Each path is a new rotation, seen through one point. The rows after it are directions, each followed by how far the rotation turns it, in deg/step (0 if it stays put).
Each turn is a multiple of 5 degrees from 10 to 175, or 0.
Each row of a path follows its step; steps can be skipped.
Rotation 1:
step 0: [-50   2   4  24  25   5  -2  10  51   6  13   4  35  -1  41 -31 -42  -7
  16  -7 -17  43 -17   5  27 -25  -6 -18   4  19   7 -21  40 -36  22   2
  17  32  -8  15 -37   7 -13 -69 -11  34  -1  -8  13  16]
step 1: [-27   2  11 -23  20   6  35  48  20 -29   3  52 -19 -49  -5   1  15   8
  21 -18 -31 -37  11  11   9 -30  -6 -17   0  -9  -2  47 -17  18  14  48
  27   7  37 -57 -33   7 -22   9   8 -20  14  24   5 -12]
step 2: [-19  12 -26   4 -80   4  -2 -16  28 -19 -24  -8  24 -28 -29  -7 -22 -11
 -37   5   2 -21  27 -32   0  -2  -4  -8  -8  30 -16  42 -45  22  13   3
  -8 -19 -31  33  13  16 -19  24 -25 -26 -42  -8  27 -37]
step 3: [ 15  53  -6 -14  23  19 -33 -48   7  18 -18 -28 -28   4 -14 -22 -52 -11
  -4  -9  14  29  -9   6  16 -17 -14 -37 -14 -15 -12  13  43 -13 -17  -3
 -43  18 -36   0 -37  33 -45 -28 -21  18  24 -17 -20 -25]
step 4: [-15  11 -19 -20  41  -3  11  25  14  42   4  47  14  -9   5  34   8  31
 -15  -8 -33   5  13 -26 -18  17   0  -4  48  27  19 -44   9   5 -34  49
  17   0 -22 -51 -34 -28 -55 -19  12  10  14   2  15 -13]
step 5: [-31  20  36  40 -32 -21 -23   5  51 -47  34   1  17 -38 -32  26 -22 -35
 -19  -2  -1  -4  -7  40 -23  -8  15 -27  22  14  21 -24 -41  35  25 -10
  36 -25 -12 -12 -21   5  -1  16  -1   8 -17  22  27  21]
step 6: [-33  36   8 -37 -35  40   1 -10  29 -21  -8 -37 -32 -16  30 -11 -35  24
 -20   6  -3   1 -16   8  23  21 -33 -59 -13  -7 -19  53  11   0  10 -28
  -7  23  30 -15   4 -24  12 -33  14  39 -24  -4   1 -26]
step 8: [-15  21   5  23  -4 -21 -13  14  31  37  19  14  -6 -15 -10 -11 -34 -58
 -37   7 -21   5 -14  -1  -8 -53  13  27  -8  35   7 -14  -1  11  12  54
   7 -16   3  21   0   7 -55 -49 -28 -27 -33  36 -16  15]
step 9: [ -8  20 -19 -38 -14 -13  -5   6  -8  -8  23 -37 -11 -68   1 -19 -24  24
  11  12 -39  -7  44  41  43  14  16 -62  28  -4  11  23  -9  21   4 -11
   1   7   3  -7 -45 -25 -34  -3 -29 -22  20   6 -20  19]
step 10: [ -4  -1  -7 -32 -43  48 -11  -4  19 -10 -33  40  -2 -30   1  30  10  21
  -6  -2  -1  12  17 -21 -56 -12  13 -39 -27  20   8   2 -19  17 -10 -15
 -25   5 -49 -31 -10   4 -23  31  30  37 -21 -63  -7   0]
step 11: [ 13  21  26  38  -2  -5  27 -36  24  33 -13 -14 -19  23 -36  -5 -49 -31
 -34  -4  -1   6   0 -12 -32 -27  -5  -5   8 -26  23   1 -26 -25 -16  -1
  38   1 -14  16 -20   7 -29 -48  25  70  -7  24  17 -36]
[ -7  -4   9   8 -13   3   5  -1 -16  11   0   3  -3   0   0   4   1   5
  -4  -4  -6   3  11  -2   7  14   2   5   8  18   0   8   4   4   0   1
   6   0   9   6  11  -3  -7 -13   0   9   3  -3   3 -12] -> 160
[ -3   4   7  -4  -1   5  -8  -9   9  -1   7   5  -9  -1   3  -5   5  -2
   2  -2  -9 -18  11  11  10   7  -6   4  13  -1  -4   8  -8  11   1  -5
  -7 -12  -7   7   6  -4   4   4   0  -8  -8   8   4  11] -> 100
[-14   1   5  15  -5   4 -11   1   6   0  11   0   8   5  -1   5   0  -5
 -11  -1   1  -9  15   4 -10   2  13   6 -14  -3   1   6  14 -11  -9  -1
  -3   6  -5   0  -4   5   5   3  -8   1  -5  -3  -3   4] -> 135
[ -6  -7  -2  -4   7  -3  15  -8   5 -15 -10   3  -1   5   8   3 -13  -4
  -6  -9   4 -10   8   1  -4 -13   2   3   3   1 -11   9   3   3   5  -1
   7   7   2   4   5   0  13  -1   9   0  -2   7  -6 -15] -> 70
[  0   3  14 -11  -6  -9   0 -12  -5   9  10  -5   5  -3  10   2   1  12
   3 -13   0   6  -2 -12   6 -11   7   7  -1  -3  -5   6  -1   1  -2 -10
  -1  -5  -1 -16 -13   2   8  -7  -4  -5  -3   3   2   0] -> 125
[ -8   0  -3   3   0 -12  -5  -6  -5  -6   8   1  -7  11  13  -7  12  -7
 -10  -9  12   1 -15   3  -5  11  -4 -15  -1  12   6  -1   5  -4  -1  -1
   3  -3   6  -5  -2 -10   0   2   7  -7  -8   8   0   0] -> 45
Rotation 2:
step 0: [ -7  23 -48   8   1  49  44 -23  16 -47  -7   2 -27  -8 -12   0  -7  -4
 -19  43  49   0 -16   1   6 -29  31 -23 -15 -32   9   9  31  23  -7  18
   8  26  45  -9  -9  15  -4  -3  19 -23 -38   9 -23 -24]
step 1: [-19  34 -38  20  23   5 -22  11 -10  15  -2 -45  33  17 -16  54 -11   5
  32 -38 -10 -12  -4  -2  20  31  -2  11 -12 -20  26 -13  13 -42   0 -28
  28  -6  14 -15  37   9 -30  -6  24 -22 -56  -7 -26   8]
step 3: [-26 -29 -28  -8  36  11  -2 -22 -14   8 -17  10  32  10  31  32 -28 -15
  23   9  41  33  -4   4  43  23 -20  47 -12 -12 -42   3   2 -40 -50 -17
 -10 -23  34 -14  22   4 -29  17  12  15  -5  27  -6 -11]
step 4: [ -1 -35 -55 -44  27 -18 -20   7  26  54   9 -45 -26 -14   9 -13 -13   7
  35  33 -30 -18  18 -18  10  21 -10 -15  24   1  29  38 -27 -12   8  35
  -4  12  29  -3  23   7  18  -6 -16  -9  10   1  21 -19]
step 5: [ -2 -14 -14   0   7 -10 -14   3  11   3 -10  22  18  20  46   3   3  -9
  30  28  80  12 -34  -4  29  13 -21   6 -22  -2  20  19  33  55   2  -3
  -4  17  41 -44 -33  14  21 -10   7  16  15  30 -19   0]
step 6: [-27 -21  -3  12   7 -12 -27   1   3  53  50 -19 -22  -9  -3  39 -24  36
   8  10   6 -20 -32   3  21  -4 -13 -31   0  -7  -7   7   3   7 -44  45
  36   4   1  -4   4  18  -1 -21  11 -53 -37 -27 -24 -40]
step 7: [-10  32 -11  27  -6  29   1  11  32  -1 -63 -18 -24   0  22  33  -2 -26
  26  10  14  -4 -21   1   9   2  -1 -53 -23  23  29 -33  14  27  37  13
 -27  13  15 -41  12  19 -20 -26  11 -37  36   9 -17  -2]
step 8: [-42 -27 -22  39   8  27   0  -8 -67 -15  -2 -25   6   0  -6  -6 -63  18
  -1 -16  27 -27 -29  22 -15  30  19   8  14 -24  -9  18  22   6 -30   7
 -16  15 -14 -23  18 -13 -38 -17   1 -17 -21   2 -30 -28]
step 9: [-14   7 -15 -10  18  22   7 -28 -13  31 -52 -14   8 -53  -3  12 -10 -20
   1  18 -24  26  14  10  32   9  13 -19 -16  30  38  30 -25  -7  33 -19
 -12 -25   7   6  38  14   0  -2  24 -57 -32  38  14 -24]
step 10: [-17 -31 -50 -22 -35  20 -15  24 -32 -10 -17 -11   4  15  -2  -8 -13  12
  12  19  28 -29  -3 -19  -4  40  52  45  26  24   6   3  24 -17  11  -3
  12 -22  40 -42 -17  18 -13   7  33  25  18  31  -3 -27]
step 11: [-32 -13 -20  15  34 -10 -46 -36  -1  24 -21   9   8 -14   3 -14 -26  33
  31  -4  -5 -10  47  11  61   1 -13 -19 -28   0   0  22  23 -12 -15  11
  12 -14  25  14 -18  -7  44 -21  27  10 -37   2  41 -25]
[  9 -11   6   3  -4  -7  -2  -2   2   3  -1  -2  15  -7   3  11 -10  11
   2  -8   1 -10  -3   8   8   4  -2 -12  -1  -4   4   4   0 -10  -9   0
   3   4  -5   9   4  -1 -11  12   0  11 -15  -8   8  -4] -> 145
[ 17   4  -2  -8  -5   7  10  -2   2  -5  -7   1   7 -11   3   6  -1  -1
   7  -1   3   0  -2   1  -1  -6   8   0   3  11  -5   1   8   1   8  10
  -2   6  -3  -5  -5  23  -1  -9 -19   9   2   6   2  -1] -> 145
[ -4   5  -1  -9  -6   4   3  -7   1  -3  -1   1   2   2   3 -20  -4   9
   8  -5  15   2  -1   0  -5   5 -14  13   5   6 -13  -4   6   0  -8   1
   0   4  -4  -5   0   8  -8   2  12  -7 -13 -11   3   7] -> 145
Rotation 3:
step 0: [  2  56  -5  30 -30   7 -10  20 -10 -31 -20 -36 -31   0  -2 -18  29  12
  -6  -1  29  18  14   4  -8 -53  36   6 -43  -9   6  18 -12  23  -8  22
  19  16  16 -14  46  -2  42   0 -32  62 -29   9  38   8]
step 1: [-25  29  -1   4  -5  12  -4  29   4  -9 -53  -2 -16  -5 -11  10  19  18
  37   6  14  32  28   6  34  63  21  12   5   0 -14  48 -61  29  14 -18
  33  15   7  33  35  12  35   2 -34  19  -1  47 -11  12]
step 2: [-25   5 -22  21   2  17  -9 -12  -3 -48 -14 -15  -2 -50   1   7  29  29
  23 -18  43 -45  -2 -31   0  12  12 -43  14 -19 -15 -26 -46  19 -20  12
   3  15   8 -11  41  39  58 -40   9   5  18  40  -8  -5]
step 3: [-39 -13  -3   2 -25  68 -15 -31  10  15 -17  34 -29   1 -25  -8  14 -19
 -16   6  24  38  -7  -5  10   1  20 -22  24  -9  21 -21 -25  29 -18  10
  11  13  44 -51  57 -13  38  -5 -25  16 -22  35  -4 -30]
step 4: [-18  17  31   1  20  -7 -30  14 -24 -11  -5   6 -17   1  17  -5  26 -10
  -9 -59  70  39  -5  -3 -18   2  11  23   8 -21   6 -11  14  69  17   4
   6  -7  39   1   7  18  52  10 -39  40  29  33   0 -18]
step 6: [ -7 -28 -28 -40   9  27 -62  39  17 -41 -10 -20 -30 -18  30   8  23   1
  -5   8  36  11  20 -23 -12 -40  24   8  -3 -10 -17  -3 -37  16  26  25
  42  22 -18  -5  62  -6  30  -6   0  10 -10   9  32 -21]
step 7: [-60 -13 -14   9  48  22  -5  12   9  -7 -17 -27  -2   9 -11 -12  -8  58
 -17  -1  15  33  37  -9 -21  -6  11 -14   1  -6  16  45 -42  25 -12   7
  44   1  16 -14  31 -22  27  18 -43   9  24  40 -43 -22]
step 8: [-61 -32  12  10  43   7 -37  -8  -4 -44  -3   4   4 -22  42  15 -20  15
  14 -32  17  -8 -25  -5  14   4  17   6  43   2  -4   3 -22  27 -25   2
  -2  29  12  -6  10  11   3 -14  10  57  -5  84  -4   3]
step 9: [-17 -15  -1  -4 -29  55 -38  -1  57 -13 -10 -15 -22 -59  23  -9  -3   9
   9  -8  40  30 -53   7 -42 -13  15  -3  31  18  -3  12  16  -8 -44  20
   5   7  25 -32  12   5  29  36 -22  10  -2  24 -24 -16]
step 10: [-22 -15  -2 -30   4  13 -39  30  -4 -39 -32   5 -45  19  25 -27   7   9
   1 -26  31  35   3 -24 -11 -22  65  16  -9 -17 -13  20 -11  11 -29   1
 -17 -26  46 -22 -15 -31  21   4 -43  47  12  -8  28  25]
step 11: [-17 -19  -6  -1  -7 -23 -40  37  -1 -11  32  10 -26 -45  19   6 -20  75
  25  -4  36  41  11  -8  -2  38  10  18 -14  23  -5  13 -28  14 -10 -36
  46  23  10 -12  10   4  26   1 -44  19  13   3 -12  49]
[  3   5   0  -5   4 -11   6   5 -10  -7   1   9 -11   6  11   3  -2   2
   1   1   4 -11  -7   3   4 -21   2   6  -8 -15   0  -6   5  -6  -8  -1
   3  -1  -9  -4   0  12  12   4  -1  -7  -2  12  -7   0] -> 175
[ -6  -2   0   2  -5  -3   7  -3   5 -12  -5  -1  -2   6  -2  -8 -10   2
  -7  -4  11   4   0   4   5   5   3   7 -14  -4   3   3   2  -7   8 -16
   6 -20  12  10   6   0  -6   2   8   0   7   4   3 -14] -> 115
[  5  -6  10   2   2   8  -1  -5  -6   0  -3   0   6   2  -2   4   5   0
   0  -6  10  -2  12  -5   7   1  -8   0   7  -7  -2  -6   1  10  18  11
   8  -6  -6  -6  -6  -9  10   1   1 -14  -8  11   3 -18] -> 25
[ -3 -11  -1  -5  -2  -2  -8   1   6   5  10  10 -10   5   0   3   8   9
  -5   0  -3  -9   9 -10   3  -2   8 -19  -9   0   4  -3 -15  -5   6  -7
   4   1   4  -8  -5   0  -1  -8   0 -11  16  -2   0   0] -> 85
[ 3 12 -2 -8 11 15  8  8 -4  7  2 -4 -4 15  9  5  9  7  2 -8 -5 12  9 -2
  5  1  1  7  2 -7  4 11  3 -2 -3  5  1  2 18  1 -6 10 -3 -2  0 -1  1 -9
 -4 -8] -> 115
[  1   4  -8  14  -1   0   6  -2  -1 -18  -3  -2   6  14  -4   0   8  11
  -7  -4  -6 -12   9  -3 -12   0  -5  -5  -2   6   2  -2   3   0 -14   7
 -11 -14   3  -7  -4 -10   9   4   1   6   3  -2  -4   0] -> 145
[ -2  -3   7  -2   8   1   6   1  -9   7 -22   0  -1   3   8  -3   3  -1
 -15   7   8  -4   4   4  -4   9  -1   3  -2  -2   6  -4  -3  -2   5   1
   1   3  -3  11 -13  -6  -1  -2 -17   6  12   3  -9  13] -> 115
